Each path below is one point turned by a fixed rotation once a step. After each direction that follows a path, write how fast that rotation turns it, in degrees each step (0 if it stays still).
Each turn is a multiple of 5 degrees from 10 to 175, or 0.
Each row of a path follows its step; steps can be skipped.
Path 1:
step 0: -17	2	10	-42	-27	-11	-8	-2	-39	-14	-6	-14	-10	13	1	1	-21	17	-26	-15	-12	4	18	3	-17	1	27	-11	21	-34	11	8	-8	33
step 1: -47	-1	19	3	11	-9	-29	21	1	-3	-1	8	-5	-8	24	37	-9	7	19	-7	18	8	-25	-12	2	11	-20	27	-11	35	3	-18	29	6
step 2: 1	-41	2	-13	-4	10	21	-29	-12	2	27	-15	-18	-12	-7	23	40	-26	0	-23	8	-10	19	-3	-17	-22	-10	1	4	-25	17	-25	-14	-19
step 3: -14	44	6	11	24	-19	-7	-2	-2	-12	3	7	6	-3	-5	3	28	-34	-18	3	-40	-17	-29	19	36	27	7	-5	11	6	-13	-5	4	-18
step 4: -12	-7	20	-6	-20	37	-11	1	-1	14	-43	-8	20	5	-20	4	4	7	-4	12	29	-13	4	-4	14	-27	2	-57	-11	-16	-5	4	-7	-17
step 5: 16	-12	19	21	1	-35	-27	-30	-18	14	7	6	15	-38	-22	12	-24	19	19	30	-33	14	-8	6	-7	4	1	17	-4	2	-23	16	0	4
step 6: -18	8	21	-16	11	25	32	17	-7	-6	8	12	-17	-4	-16	-5	10	13	8	25	32	-2	-9	19	-43	1	29	-4	34	-14	13	-3	3	32
step 7: -11	17	-14	20	-23	-5	-20	-6	-20	-17	8	28	-7	-13	26	31	-45	-28	-19	-26	-4	10	9	6	12	-19	3	6	4	-3	-2	-29	20	21
step 8: -14	-18	12	-11	1	12	-15	2	-4	16	-4	10	-10	39	3	8	46	-5	26	-36	2	-9	-26	-24	-31	7	-13	6	-11	-26	-31	-11	6	1
step 9: -16	-35	13	-6	4	-40	20	-13	-22	9	16	-24	-10	0	-8	-4	-9	-31	-27	4	-10	-15	-4	27	36	14	-29	-27	4	14	1	-6	8	1
step 10: 0	23	29	-9	1	17	7	-2	12	-26	-44	8	10	-19	1	10	28	-3	-7	35	-9	-25	-31	-7	-2	-13	-13	8	-36	-7	15	-14	-24	-2
step 11: -7	-18	-14	-15	-33	-1	-23	-11	2	25	15	3	12	-14	-19	27	-4	10	-21	8	-15	21	-8	38	4	-12	39	-13	-6	-18	11	31	13	-25
Speeds:
-7	16	3	-3	11	-1	11	-14	-2	-10	1	-3	-4	10	8	-6	-4	-4	-9	8	-7	-8	1	-1	-5	-8	5	-7	5	6	4	2	-1	4 => 110
-3	6	-10	1	8	-2	-2	-1	3	-6	12	10	-6	-5	4	9	3	-10	5	-10	13	1	6	3	-11	-4	10	5	1	-1	3	-2	10	-12 => 70
10	-4	-1	-8	7	0	-4	-11	0	4	-4	11	-4	4	1	7	11	3	-6	-2	-14	2	4	-2	-4	8	-1	9	9	-11	0	18	2	1 => 130
